500 stands for zero in the data rows.
Here are some points:
ndarray[264 396 445 541 575 480 682 461 503 102 309 379]
ndarray[625 551 492 305 616 541 373 770 724 526 544 287]
ndarray[748 386 469 503 304 419 469 574 582 888 634 577]
ndarray[217 653 387 706 402 712 367 300 054 497 401 605]
ndarray[425 273 500 571 510 389 674 500 395 368 510 678]
ndarray[709 461 592 486 339 464 381 578 427 875 615 585]
ndarray[587 605 674 460 526 563 258 633 326 634 594 422]
ndarray[557 612 528 417 367 384 455 663 669 691 543 386]
ndarray[293 495 576 815 324 498 565 172 032 625 414 719]
ndarray[060 713 528 667 523 670 411 514 067 258 284 394]
ndarray[627 482 489 310 452 416 390 632 751 536 603 373]
ndarray[848 300 510 373 422 262 680 404 865 708 542 568]
ndarray[589 495 500 492 506 508 468 450 698 505 469 471]
ndarray[425 622 563 673 431 554 502 403 493 743 477 577]
ndarray[435 211 475 755 286 430 587 223 097 712 521 975]
ndarray[332 449 567 600 518 452 560 418 393 347 491 491]
ndarray[547 519 511 580 419 538 475 492 398 628 548 542]
ndarray[752 579 510 300 566 431 351 660 738 562 653 328]
ndarray[524 600 481 662 470 671 411 357 463 653 466 556]
ndarray[470 650 543 457 537 679 257 622 370 656 539 374]
ndarray[233 620 493 649 344 569 402 339 000 612 531 727]
ndarray[479 414 437 357 536 439 519 516 620 415 518 453]
ndarray[595 829 392 050 766 578 317 846 989 410 498 104]
ndarray[340 232 298 682 475 438 762 244 302 335 356 785]
ndarray[463 684 523 426 657 546 394 555 735 272 469 318]
ndarray[417 329 481 531 526 403 689 433 640 189 414 528]
ndarray[479 570 424 431 518 462 594 440 654 366 385 459]
ndarray[517 486 437 539 450 491 545 474 340 587 571 644]
ndarray[654 420 482 413 355 434 453 629 432 776 689 544]
ndarray[509 611 520 424 522 611 347 569 302 543 514 418]
ndarray[754 498 404 571 450 563 539 525 760 717 528 499]
ndarray[370 624 415 654 426 718 329 452 275 624 421 511]
ndarray[486 551 582 396 589 547 471 582 702 425 456 327]
ndarray[371 364 480 743 508 548 611 290 360 396 377 616]
ndarray[387 747 550 612 553 697 291 463 534 369 377 270]
ndarray[375 520 466 486 490 540 460 517 289 398 597 479]
ndarray[400 316 465 687 396 458 674 259 390 411 421 694]
ndarray[958 239 547 415 446 226 677 442 999 691 644 652]
ndarray[307 426 375 672 490 482 710 292 403 273 310 672]
ndarray[490 604 506 452 449 619 255 523 348 822 470 489]
ndarray[330 561 234 435 638 574 674 440 450 146 277 394]
ndarray[735 143 368 477 446 272 783 330 765 633 527 911]
ndarray[534 540 622 639 233 453 379 484 063 999 568 632]
ndarray[739 000 294 531 552 097 999 273 975 000 464 999]
ndarray[954 499 545 248 461 366 416 673 850 950 730 442]
ndarray[496 480 545 728 334 421 509 376 304 717 598 677]
ndarray[279 726 393 225 882 660 390 718 505 000 422 194]
ndarray[576 459 616 493 403 369 509 503 230 731 641 598]
ndarray[461 181 469 494 585 203 936 465 672 037 451 593]
ndarray[595 478 444 263 528 382 538 757 790 456 510 372]
ndarray[767 217 469 489 564 347 727 507 973 338 428 521]
ndarray[347 693 481 423 595 507 463 638 666 261 384 244]
ndarray[496 725 578 413 427 578 240 799 409 714 538 277]
ndarray[480 469 523 542 289 385 467 511 379 702 650 697]
ndarray[322 648 513 487 563 653 343 535 385 382 410 333]
ndarray[532 357 626 531 537 430 467 505 331 499 590 648]
ndarray[834 244 504 263 525 298 660 651 796 643 626 545]
ndarray[210 561 502 554 562 575 491 562 381 219 338 371]
Then 24 other points, each followed by its number:
ndarray[324 354 504 749 374 382 717 302 088 457 425 750] 0
ndarray[592 469 427 298 600 477 437 703 835 446 496 233] 1
ndarray[630 345 455 426 374 428 561 560 423 684 644 627] 2
ndarray[528 525 582 736 270 452 515 281 426 703 590 749] 3
ndarray[475 621 552 552 587 598 474 537 755 499 406 356] 4
ndarray[570 672 647 475 450 479 297 577 494 816 575 387] 5
ndarray[624 408 550 355 537 498 404 677 531 522 595 396] 6
ndarray[414 703 592 687 479 576 495 502 525 677 447 420] 7
ndarray[353 540 543 482 636 503 490 594 402 255 441 341] 8
ndarray[523 571 470 460 406 532 415 504 276 734 603 608] 9
ndarray[259 650 654 655 476 599 332 398 073 513 524 525] 10
ndarray[199 515 501 676 419 566 357 408 193 304 445 535] 11
ndarray[299 596 457 764 387 602 455 334 393 566 444 643] 12
ndarray[543 237 426 419 499 443 601 491 494 487 503 639] 13
ndarray[700 428 595 435 442 308 523 641 713 676 634 591] 14
ndarray[556 681 448 379 572 665 377 632 506 506 623 356] 15
ndarray[489 472 412 765 404 559 595 299 398 524 484 703] 16
ndarray[906 327 602 382 360 287 584 576 541 999 774 662] 17
ndarray[560 634 469 279 558 506 347 699 542 557 597 441] 18
ndarray[283 448 467 557 622 510 658 449 483 000 421 385] 19
ndarray[531 634 505 327 628 693 307 494 674 523 481 277] 20
ndarray[341 671 464 496 682 615 433 436 778 244 323 254] 21
ndarray[579 450 498 313 562 421 577 611 544 460 525 416] 22
ndarray[549 302 351 534 421 309 743 259 742 400 465 739] 23
Which of these numbered points is nearest to each point below, ignoring the 3 directions in which the first points spread most? Its number follows each.
ndarray[525 445 544 594 452 386 588 373 697 443 521 630] > 3
ndarray[380 462 364 623 666 540 732 152 726 073 247 436] > 21
ndarray[632 638 549 118 598 466 247 835 654 641 652 289] > 18
ndarray[571 691 561 614 352 561 440 355 433 843 573 557] > 3
ndarray[532 452 455 646 533 519 624 200 676 410 371 486] > 21
ndarray[181 623 561 918 316 634 476 162 013 628 404 709] > 3
ndarray[869 434 394 436 477 464 614 579 850 728 583 525] > 16
ndarray[703 624 562 558 453 477 468 549 745 793 528 456] > 7
ndarray[552 464 571 471 526 428 602 471 326 559 591 588] > 17
ndarray[570 539 539 753 331 591 481 306 229 844 606 690] > 16
ndarray[485 684 558 521 556 606 371 561 613 589 419 402] > 4
ndarray[472 756 488 334 569 532 383 515 750 534 525 340] > 23
ndarray[343 423 572 712 481 536 567 469 129 476 504 672] > 8
ndarray[685 479 509 394 681 526 505 625 726 282 553 308] > 19
ndarray[744 476 463 185 543 382 468 738 733 563 662 468] > 18
ndarray[466 257 333 409 654 486 736 436 608 007 371 588] > 13
ndarray[417 564 562 540 348 567 372 514 011 763 564 499] > 22
ndarray[537 407 561 333 562 489 391 760 547 451 597 372] > 6
ndarray[536 607 497 340 561 608 284 739 471 582 526 347] > 13
ndarray[365 266 336 572 552 396 797 279 377 174 396 786] > 9
ndarray[287 510 390 652 522 587 619 380 635 352 362 546] > 12
ndarray[282 205 524 755 462 346 810 256 346 269 430 837] > 14
ndarray[764 552 520 117 597 471 233 863 832 636 641 232] > 13
ndarray[457 473 605 627 366 404 465 364 368 812 504 638] > 5
ndarray[447 555 534 609 499 501 535 508 667 567 375 383] > 7
ndarray[415 766 546 474 570 751 255 441 429 598 473 300] > 20
ndarray[728 094 448 633 244 309 735 350 613 845 559 860] > 1
ndarray[320 698 634 579 462 523 362 434 361 594 458 402] > 5
ndarray[521 807 469 217 713 615 217 693 798 321 527 173] > 23
ndarray[569 322 370 486 493 437 648 481 656 429 462 498] > 1
ndarray[449 264 364 278 777 492 519 671 883 000 410 390] > 13
ndarray[420 248 366 623 478 501 750 143 601 360 367 713] > 20
ndarray[778 468 526 284 541 352 506 715 914 593 636 482] > 14
ndarray[309 328 440 594 538 449 716 345 215 346 337 672] > 22
ndarray[701 663 435 520 361 539 371 510 786 869 565 444] > 12
ndarray[547 523 392 378 756 602 520 563 664 116 515 369] > 15
ndarray[846 489 601 287 428 330 473 703 616 882 807 481] > 17
ndarray[440 452 381 635 497 456 722 285 656 428 366 685] > 12
ndarray[509 268 426 435 579 383 625 540 813 043 497 467] > 11
ndarray[617 533 511 379 660 516 554 703 565 398 613 409] > 17
ndarray[688 768 692 394 498 628 126 803 425 997 653 257] > 8
ndarray[476 731 528 441 601 771 217 545 411 533 467 298] > 20
ndarray[497 443 618 487 406 529 316 616 270 699 648 539] > 6
ndarray[335 501 534 512 578 474 485 439 535 393 389 463] > 5
ndarray[601 552 678 530 370 469 444 438 121 834 675 648] > 17
ndarray[922 312 407 286 474 445 515 669 751 716 687 594] > 13
ndarray[594 455 494 387 434 359 541 474 697 800 538 604] > 23
ndarray[470 376 498 618 414 444 694 390 284 574 537 692] > 17
ndarray[716 266 500 342 517 391 501 648 771 453 643 499] > 6
ndarray[439 405 516 530 464 536 354 555 386 626 539 576] > 13
ndarray[189 694 475 707 508 635 484 370 370 446 405 506] > 12
ndarray[574 601 379 429 516 552 469 513 705 582 472 488] > 23
ndarray[563 321 475 355 685 389 741 522 619 182 500 533] > 17
ndarray[668 436 324 267 550 490 476 638 723 502 534 417] > 13
ndarray[609 342 487 439 421 393 496 599 654 454 613 575] > 11
ndarray[559 386 366 402 572 487 544 580 726 352 461 403] > 1
ndarray[439 491 440 499 607 605 440 489 443 340 429 461] > 13
ndarray[629 535 451 332 600 567 352 697 728 485 526 251] > 1
ndarray[210 523 417 588 691 598 614 349 715 000 280 366] > 21
ndarray[222 717 627 575 541 531 323 392 209 500 381 381] > 5
ndarray[403 559 367 411 778 646 499 476 616 076 277 295] > 20
ndarray[648 550 468 709 311 509 617 332 425 729 527 710] > 16
ndarray[518 637 583 386 566 512 360 717 541 526 577 378] > 14
ndarray[239 574 460 472 485 453 395 476 218 392 497 573] > 18
ndarray[380 393 387 450 507 335 756 553 556 266 419 520] > 0
ndarray[674 473 469 294 471 417 468 660 652 593 685 543] > 18
ndarray[296 821 488 597 563 771 253 514 239 414 391 311] > 16
ndarray[575 434 398 360 448 420 614 495 539 538 513 521] > 9
ndarray[436 372 436 594 425 408 697 400 361 403 485 619] > 0
ndarray[536 299 451 440 503 435 551 471 490 388 567 530] > 6
ndarray[402 521 538 548 530 387 581 463 686 386 403 518] > 5
ndarray[357 435 524 578 587 450 728 462 243 254 382 591] > 17
ndarray[443 543 378 550 513 483 686 599 812 283 355 524] > 12
ndarray[242 836 387 506 554 712 385 634 089 442 432 372] > 9
ndarray[250 900 603 485 641 741 196 610 272 384 536 283] > 10
ndarray[414 435 439 597 379 472 652 323 196 523 488 709] > 9
ndarray[544 336 543 573 514 381 675 496 617 322 521 628] > 14
ndarray[591 457 528 676 369 533 472 383 206 788 636 733] > 15
ndarray[416 618 348 582 511 563 534 408 720 384 363 409] > 12
ndarray[512 508 540 498 556 600 429 563 286 446 532 415] > 6
ndarray[216 541 383 559 689 647 522 451 404 000 374 442] > 15
ndarray[286 503 529 634 468 498 602 356 108 455 389 572] > 0
ndarray[763 513 383 433 498 513 601 408 823 530 487 521] > 16
ndarray[468 336 551 576 395 337 615 502 289 620 464 727] > 0
ndarray[496 595 589 348 659 535 385 461 473 384 473 355] > 10
ndarray[458 496 534 575 445 586 402 507 419 689 477 501] > 1
ndarray[523 363 489 546 409 415 671 373 298 575 508 698] > 22
ndarray[569 473 564 508 359 487 337 571 377 694 682 594] > 11
ndarray[362 383 442 650 499 532 603 368 414 444 396 634] > 1
ndarray[373 472 288 329 756 533 654 583 670 000 359 387] > 9
ndarray[618 143 450 452 427 240 855 500 556 500 569 723] > 22
ndarray[672 630 577 346 490 458 340 653 751 780 599 346] > 5
ndarray[530 333 477 616 471 472 643 419 512 311 557 618] > 19
ndarray[348 618 491 503 508 638 277 445 205 636 400 506] > 13
ndarray[724 231 460 459 512 372 602 584 936 333 646 525] > 11
ndarray[233 314 581 646 514 334 760 474 307 277 477 763] > 14
ndarray[286 534 567 583 570 555 478 550 181 357 480 496] > 8
ndarray[459 562 599 414 545 586 259 619 398 477 494 310] > 6
ndarray[429 522 570 641 488 458 545 460 481 441 440 481] > 5
ndarray[478 595 487 480 603 653 369 545 412 415 490 402] > 15
ndarray[477 434 529 581 415 429 445 524 375 491 583 574] > 11
ndarray[501 594 701 624 279 430 418 535 115 907 770 659] > 14
ndarray[328 895 711 518 427 640 168 596 279 697 557 171] > 5
ndarray[623 623 443 315 619 549 411 616 697 398 549 266] > 15
ndarray[712 394 592 467 174 343 468 604 461 999 710 619] > 0
ndarray[319 578 428 420 660 581 510 435 403 187 352 379] > 9
ndarray[635 567 511 530 382 494 577 543 452 860 607 531] > 0
ndarray[419 299 498 775 417 489 655 225 276 358 482 737] > 19
ndarray[352 431 411 653 489 617 570 371 548 372 362 570] > 12
ndarray[411 609 551 343 675 486 387 635 704 370 425 260] > 5
ndarray[292 580 500 440 700 639 356 548 257 218 500 405] > 6
ndarray[345 531 479 380 551 496 420 622 470 309 476 450] > 18
ndarray[999 578 470 305 353 446 441 729 999 999 798 446] > 16
ndarray[420 622 554 359 702 508 362 450 484 323 481 406] > 10
ndarray[207 636 478 459 768 589 537 369 448 000 360 375] > 10
ndarray[704 262 418 434 570 419 612 556 823 414 514 500] > 1
ndarray[553 428 438 715 321 452 663 244 623 664 406 741] > 12
ndarray[505 610 506 407 635 590 451 578 596 338 555 375] > 15
ndarray[253 747 403 504 634 617 538 530 273 242 335 302] > 0
ndarray[345 666 749 580 446 480 462 522 044 687 501 403] > 0
ndarray[394 273 355 586 450 444 688 412 327 322 466 723] > 2
ndarray[602 801 656 594 418 650 224 442 646 867 540 237] > 21
ndarray[218 806 620 670 544 689 260 411 158 600 412 418] > 5
ndarray[597 698 559 183 697 560 282 841 931 470 622 197] > 14
ndarray[664 474 502 389 567 574 358 706 574 518 562 446] > 6
ndarray[461 469 389 402 715 495 551 527 934 080 380 374] > 12
ndarray[343 767 589 668 212 631 219 501 000 999 635 577] > 14
ndarray[540 289 337 502 629 476 738 431 627 114 404 640] > 15
ndarray[508 453 582 572 443 428 564 435 553 582 431 626] > 5
ndarray[403 579 513 314 507 448 373 602 451 320 489 299] > 22
ndarray[523 547 413 527 624 579 629 502 606 259 355 333] > 16
ndarray[249 637 524 616 530 629 430 482 068 401 496 531] > 17
ndarray[371 268 353 488 520 370 831 413 571 090 437 628] > 2
ndarray[383 431 545 624 365 426 539 337 436 493 455 512] > 5
ndarray[460 356 556 689 339 403 574 230 394 613 542 719] > 5
ndarray[457 436 394 544 437 501 488 420 356 477 483 621] > 9
ndarray[640 418 351 221 515 276 550 668 715 388 624 528] > 18
ndarray[467 257 485 458 441 332 684 458 494 460 512 634] > 22
